In the rows, 128 means zero.
The rows below come in pairs that one turn or mirror swaps. Which row does each named row swap with?
The rows were stretched afterwards, more along some directions than others.
z452: [113 130 170  97 115 119 136 112  85 105 134 116 160 172 112 110  92]
z858: [125 124 135 123 114 146 142 123 102 143 126 162 127 157 116 108 102]
z651: [119 134 108 143 119 146 130 146 152 139 112 153 132 129 140 131 126]
z701: [121 114 146 104 102  89 119 102 113 108 132 114 125 177  96 141 125]
z398: [116 110 144 115 100  90 111 100 114 105 127 113 127 166  96 140 137]
z720: [102 132 105 154 106 143 129 107 135 141 132 157 111 155 108 137 160]
z326: [100 127 141 127 110 139 117 127  93 140 142 125 149 136 126 124 136]
z913: [124 113 157 108  99  99 117 107 117 117 131 107 125 169 102 134 120]
z208: [119 136  83 167 144 147 170 116 146 148 121 206  97 127 118 127 136]
z205: [ 89 134 117  97  90 111  95 142  97 116 124  99 164 124 150 119 131]
z844: [ 93 126 113 138 122 135 152 120 149 130 131 151 126 160 112 120 138]
z71: [115 132 115 154 108 142 135 103 140 144 130 153 112 171 105 141 150]
z179: [ 88 134 123  98  99 130 106 122  95 115 136 130 180 140 133 129 157]
z534: [102 126 117 157 100 141 125 115 139 141 128 138 103 153 106 132 154]
z802: [114 134 107 139 118 135 128 143 148 131 112 145 131 136 137 125 123]
z45: [ 87 126 114 134 112 133 153 121 146 131 130 151 125 164 111 119 137]
z529: [118 126  80 125 130 126 131 118 117 140 129 168 127 137 147 112 138]
z388: [ 87 138 116  98  85 118  96 145  93 124 126 100 165 127 154 124 133]
z571: [ 93 126 142 136 120 148 130 124 116 133 119 123 120 146 110 117 136]
z224: [124 125 119 119 122 139 148 114 103 143 130 173 125 164 116 108 109]
z786: [141 124 110 117 127 116 126 124 145 143 124 149 108 148 128 127 106]
z311: [ 95 127 115 141 122 144 161 123 146 136 131 165 120 161 113 118 134]
z391: [130 121 136 125 115 133 136 113  98 129 127 165 125 153 116 114 108]
z648: [111 111 126 131 129 115 150  89 143 114 140 169  93 163  75 128 144]
z501: [100 134 109 114 111 110 110 113 105 110 130 135 162 131 124 136 168]
z997: [131 129 109 146 133 130 132 136 151 139 119 153 130 135 135 132 131]
z731: [145 116 102 134 134 106 152  93 158 135 128 180 109 181 116 132 125]
z323: [140 117  96 140 144 100 160  85 159 122 131 194  91 175 103 136 126]
z190: [145 115 104 137 131 103 156  94 163 130 131 183  94 178 111 134 127]
z472: [ 99 118 133 143 110 143 132 124 128 139 126 114 115 156 102 123 145]
z292: [135 115 136 113 112  93 116 113 128 116 128 126 109 156 104 135 110]
z577: [ 85 133 118  92  86 110  99 142  97 120 127 102 164 136 150 118 127]
z753: [107 144 106 147 108 114 119 113 141 109 120 129 123 131 136 138 143]
z535: [ 83 136 131  92  89 115 104 128 115 108 120  95 155 143 125 126 141]
z355: [111 140  85 130 132 139 130 121 124 145 117 168 125 129 155 113 138]
z709: [132 117 110 133 133 107 161  83 158 126 139 186  94 182  84 132 137]
z37: [ 82 136 124  96  90 121 101 122  95 111 134 112 181 144 131 124 160]
z240: [111 128 113 115 128 125 130 132 145 123 124 150 133 149 143 116 115]

Swapped with z452: z753
Swapped with z391: z71
Swapped with z208: z326

